Each row is where one point has got to under a steady rotation. How many ticks took it there?
The counts run from 0 to 236.
[ 80 158 173 111 121 138 165  87 104 123 193 127 126 106 143 113  87 141
 120 107 141 112 112 138  95 117 155  99 128  93 143 181 112  79 104 133
 125  90 125 118 126 131 150 143 142 151 158  89 139  98  78 148 141 112
 182 163 110 121 143 129 104  98 100 139 176 132 140] : 234
[ 77 165 152 114 105 135 140  86 119 142 175 160 156 111 147 120 102 108
 162 108 144 165  95 125 110 130 128  98 127 107 157 207 123 112 124 126
 129 125 138 118 138 143 137 170 179 152 128 115 153 131  79 110 132 139
 178 156 119 126 131 133  83  80 107 143 136 135 153] : 199
[ 86 153 157 102  98 156 160  82 121  94 176 149 146  79 128 140  94 148
 117  89 137 129 123 146  82 109 150 124 139 117 120 184 113  76 112 136
 141 107 136 136 125 149 150 179 150 157 155  98 151 123 100 169 143 106
 171 144 134 114 129 113  89 111 109 136 143 118 137] : 75
[ 72 139 149 115 103 141 155  86 135 140 183 164 142 131 145 114 117 130
 176  89 138 114  95 122 124 145 136 111 146 142 160 218 126 132 128 141
 135 123 144 148 156 107 144 177 171 181 149 120 168 127 101 128 119 125
 170 142 100 132 129 137 103 107 132 121 161 122 149] : 17
[ 83 167 158 104  95 156 140  81 123 115 185 159 128 112 130 118 101 122
 157  84 140 154  89 127 103 129 131  91 142 120 140 207 123 118 125 132
 133  94 140 132 130 155 140 182 137 140 139 120 166 132  99 140 145 127
 177 177 132 114 133 121 102  96 115 143 126 135 147] : 214
[ 71 168 161 122  94 124 148  77 142 127 198 162 126 130 124 125 120 152
 157 114 159 115 105 125  92 153 146 129 120  94 144 179 135 106 103 129
 132  97 141 129 147 145 119 171 148 142 169  89 176 139  85 139 142 132
 177 144  99 135 144 107 123 102 134 113 159 118 163] : 118
[ 85 145 157 107 138 115 161  93 121 154 188 159 141 121 133 114 110 145
 156 113 153 104 100 130 116 134 140  98 131 118 159 197 118 108 101 133
 115 126 129 133 151 102 152 175 175 171 159 109 126 127  84 125 110 125
 174 141  88 123 114 138 100  96 131 126 180 127 139] : 2
[ 70 155 127 113  80 151 150 109 123 118 180 154 148 108 148 151  95 111
 148  99 139 161 109 136 112 123 154 115 119 116 142 199 110  93 126 121
 148  92 145 128 131 169 135 172 148 156 141 101 159 118  86 130 146 116
 182 154 126 125 135 111 100  91 103 143 148 133 157] : 206
[ 91 143 141 105 137 125 182  98 123 146 187 156 150 114 136 126 106 148
 148 102 150 100 100 133 115 132 150 105 119 115 155 182 119  92 104 132
 124 122 139 131 144 115 146 184 169 184 169 103 129 110  82 135 108 125
 173 149 100 127 122 127 119  96 121 112 185 126 160] : 0
[ 98 142 162 122 130 122 158  76 136 138 192 171 143  94 123  97 100 157
 165 101 142 107 115 136 109 112 125 126 146 119 140 186 120  94 105 132
 125 128 132 142 146 107 135 183 181 173 155 123 154 145 109 141 130 112
 163 130  68 124 133 151  80 104 131 132 157 122 144] : 159
[ 70 146 145 127  96 144 157  99 124 135 193 155 157 123 162 107 111 129
 165  97 128 111 114 122 125 142 155 118 140 120 163 196 138 103 126 130
 144 107 139 137 144 127 120 161 177 180 160 100 167 113  88 127 134 124
 168 126  92 149 142 130 106 121 114 130 149 124 173] : 26
[ 76 142 145 116  99 141 165  90 125 119 172 157 148  99 150 123 106 146
 145  97 126 116 133 138 120 103 155 135 142 147 132 200 108  77 112 133
 141 117 133 143 150 112 149 171 180 185 150 102 143 114 107 140 130  97
 176 111  85 127 120 134  77 122 125 150 166 117 122] : 166
[ 94 157 171 110 113 142 159  76 119 132 179 158 165 104 147 110 113 139
 161  81 133 121 113 127 118 126 129 113 153 134 153 201 128 103 122 149
 129 134 133 131 156  96 135 184 195 179 145 117 150 117  99 128 118 136
 171 124  95 133 124 140  84 120 110 141 138 125 145] : 173
[ 65 146 149 106  99 133 165  82 133 123 168 146 140 114 137 173  96 133
 120 112 152 119 111 131  90 141 156 135 102 101 143 188 111 107 110 136
 145 113 145 130 142 143 146 160 149 158 150  81 169 116  75 144 134 126
 184 150 134 129 138 108 118  86 118 111 183 115 143] : 102
[ 90 157 172 110 109 149 152  73 114 129 171 156 159 107 149 108 116 134
 156  87 131 127 115 127 119 122 132 115 155 135 145 205 127 113 117 146
 126 133 129 135 155  99 144 178 197 176 139 113 144 126 104 122 120 129
 175 121  98 131 117 142  75 117 122 151 138 121 131] : 174
[ 70 125 142 121 116 130 158  88 141 138 199 170 146 110 138 110 113 143
 169  97 146 103 103 126 110 143 135 120 139 118 161 201 128 127 116 135
 142 127 146 146 146 122 132 177 177 182 158 115 165 137  96 135 119 125
 160 134  98 130 137 135 103  99 143 116 163 115 167] : 15
[103 150 144 116 134 132 163  77 135 144 191 162 147 109 123  97  99 151
 177 105 145 102  89 133 118 113 136 109 126 113 146 161 120  76 104 128
 129 113 134 136 141 117 129 176 164 174 169 103 154 126 103 140 135 126
 181 160  86 125 141 137 125 102 128 109 171 150 157] : 145
[ 78 166 156 116 102 142 136  82 129 119 202 168 134  98 124 112  98 134
 160 100 150 151  97 127  93 132 127  97 142 103 143 201 129 118 122 127
 130 106 142 126 126 164 127 179 147 132 147 119 163 149  95 138 148 128
 171 167 122 114 135 126  91  90 119 142 122 126 161] : 212
[ 79 133 145 117 113 137 159  87 139 140 192 170 145 121 137 107 113 136
 172  91 143 107 103 122 118 147 131 112 141 131 161 209 133 131 123 140
 139 128 144 144 154 118 140 181 171 183 156 123 169 133  95 131 119 130
 164 140 104 129 131 135 106 105 135 116 162 117 162] : 16
[101 170 176  97 110 135 151  73 119 124 174 158 143  94 128 121  93 130
 147  80 139 146 103 143 100 118 124  97 154 119 136 195 120  87 122 136
 125 112 130 130 133 123 153 189 150 156 134 127 161 123 100 152 136 123
 166 170 117 123 138 126  83  99  92 141 120 136 140] : 69
[ 60 144 166 101  88 143 147  65 129 118 160 145 130 113 129 151 103 140
 114 115 154 129 112 131  85 129 142 126 112 109 134 202 108 129  99 133
 139 121 131 137 146 140 159 152 152 150 142  82 149 142  85 135 137 117
 192 144 138 117 124 123  96  92 137 127 186 111 113] : 99
[ 93 166 174  96 118 131 172  89 105 122 178 138 153  93 144 137  88 143
 119  86 141 129 118 139  91 122 147 109 147  99 137 183 125  72 120 139
 126 108 134 117 134 125 148 177 157 156 152 101 143 103  79 157 134 124
 164 151 118 126 131 115  90 105  86 136 136 122 152] : 78
[ 99 142 158 118 124 128 158  73 139 135 191 174 146  93 119  99 102 158
 168  94 140 110 108 138 109 110 120 119 151 132 138 190 116 100 110 138
 127 130 136 146 146 106 138 187 176 175 155 128 159 144 114 144 131 114
 163 136  82 119 133 148  88 108 139 131 156 122 141] : 160
[ 97 143 151 106 106 147 164  78 139 124 168 167 149 104 133 121 112 142
 168  76 128 121 108 138 125 110 131 123 147 159 136 202 107  93 119 144
 139 120 137 152 153 102 151 188 172 188 146 122 164 116 122 148 128 114
 178 135 100 124 126 136  95 117 127 131 155 132 123] : 163
[ 88 146 150 110 111 143 149  67 139 131 178 166 131 109 118 101 100 154
 168 112 137 116 101 136 125  91 129 114 132 138 126 187 103  96  95 132
 127 114 127 150 145 112 147 170 162 172 153 111 143 141 120 136 137 101
 189 147  82 117 123 149  95 109 144 134 178 135 111] : 150
[ 86 167 176  95  93 147 143  67 113 105 168 150 130  94 129 125  93 141
 125  96 133 146 115 139  95 106 136 112 152 132 119 202 107  90 105 139
 126 108 124 131 133 135 160 171 148 150 137 115 140 134 108 156 143 104
 178 151 118 116 118 129  68 107 109 158 134 123 110] : 72
[ 87 173 170 116 111 127 144  72 124 136 200 154 130 136 130  89 113 154
 166 119 153 109  96 122 110 129 144 102 125 103 143 165 132  93  91 123
 112  97 125 126 145 127 120 156 159 146 172  86 140 135  90 129 143 130
 188 145  74 133 127 133 113 113 134 130 160 138 146] : 132
[ 68 126 141 128 111 124 159  98 132 141 203 163 142 111 139 112 103 148
 153 116 146 102 121 132 106 138 148 127 130 113 154 196 125 113 108 127
 138 124 140 140 150 123 135 166 176 180 166 109 149 139  86 131 125 111
 160 121  84 131 130 134  90 104 142 129 177 103 159] : 13
[ 65 128 128 112 106 130 166 108 127 141 182 153 138 124 154 135 107 133
 145 109 138 107 117 133 122 127 165 124 120 139 150 205 111  98 113 126
 138 109 141 143 153 115 150 163 168 187 162  99 141 111  83 128 124 103
 180 129  90 133 123 130 101 106 128 128 197 117 142] : 10
[ 68 159 157 104  81 138 146  71 144 125 163 156 118 140 126 151 119 131
 149  99 151 136  89 126 105 148 139 122 118 126 142 206 116 125 115 140
 137 104 139 137 154 132 149 172 136 154 145  96 179 131  96 135 138 132
 194 154 127 130 135 110 119  96 138 113 173 123 125] : 111
[ 71 126 144 127 115 127 157  93 137 141 199 168 144 107 136 108 106 150
 162 108 151  98 116 129 103 143 143 125 136 113 157 198 131 121 110 129
 137 128 146 144 149 126 130 170 180 179 166 120 152 141  88 131 123 119
 158 129  87 127 133 132  96 102 145 120 171 109 165] : 14
[ 80 158 169  97  89 153 146  73 116  99 166 147 137  84 126 131  93 150
 123  94 135 138 119 146  92 105 140 117 146 127 117 198 105  89 105 138
 134 111 130 139 135 143 156 174 149 150 146 105 140 133 108 160 146 102
 175 144 123 111 123 123  70 110 114 151 140 121 116] : 73
[ 88 164 192  99 119 144 150  57 111 114 179 148 142  91 120 120 101 153
 118  97 149 121 108 135  77 128 125 107 149 104 133 190 121 114 105 148
 123 129 130 126 135 129 154 174 160 141 148 109 139 142  93 152 130 126
 169 147 131 115 121 129  80  98 118 139 138 113 131] : 82
[ 53 127 137 127  76 158 144  92 137 117 193 157 144 115 149 113 113 142
 151 105 128 111 119 131 118 129 157 134 134 143 140 205 120 120 111 131
 149 111 138 152 146 139 132 158 169 177 160  96 158 134 101 137 142 100
 178 113  99 133 129 133  91 122 149 139 168 110 144] : 22
[ 91 175 175 107 123 143 156  81 107 123 198 144 130 113 134 106  98 132
 142  87 140 129  94 126  96 133 145  82 146  97 146 188 130  95 118 131
 117  89 133 114 126 138 136 166 137 136 152 112 154 115  81 146 139 127
 175 171 116 123 140 119 104 100  97 138 135 138 159] : 224
[ 74 165 160 123  99 134 137  88 122 124 208 164 137  97 127 111  94 132
 151 110 149 153 106 132  90 130 130 101 137  92 142 193 128 110 112 123
 126 105 137 124 127 166 130 173 153 134 144 117 156 152  83 134 146 123
 164 157 108 117 132 122  83  88 122 148 127 120 167] : 211
[ 91 154 160 116  98 163 135  65 123 127 170 152 162 111 145  91 100 117
 177  99 127 144  80 130 124 114 122  96 133 125 156 188 130 107 115 135
 139 115 129 141 135 138 127 158 180 169 136 108 163 124 108 121 145 140
 189 159 107 133 143 151 101 107 108 132 136 157 154] : 43
[ 75 141 140 113  92 173 161  82 127 102 168 152 177  86 154 138 115 138
 138  90 124 124 121 133 117 118 151 132 128 138 142 193 115 104 123 143
 155 128 144 142 145 137 137 177 190 185 154  88 150 117 104 140 130 130
 183 116 130 130 120 131 100 121 121 140 153 125 141] : 179
[ 81 160 182  93 124 131 160  62 116 138 163 144 144 118 134 143 102 133
 127  96 153 127  91 125  90 147 132 103 131 104 151 198 118 124 114 146
 123 132 130 121 148 114 160 167 160 154 141 100 155 121  78 129 119 144
 182 159 139 124 128 124 106  86 108 121 163 125 131] : 95
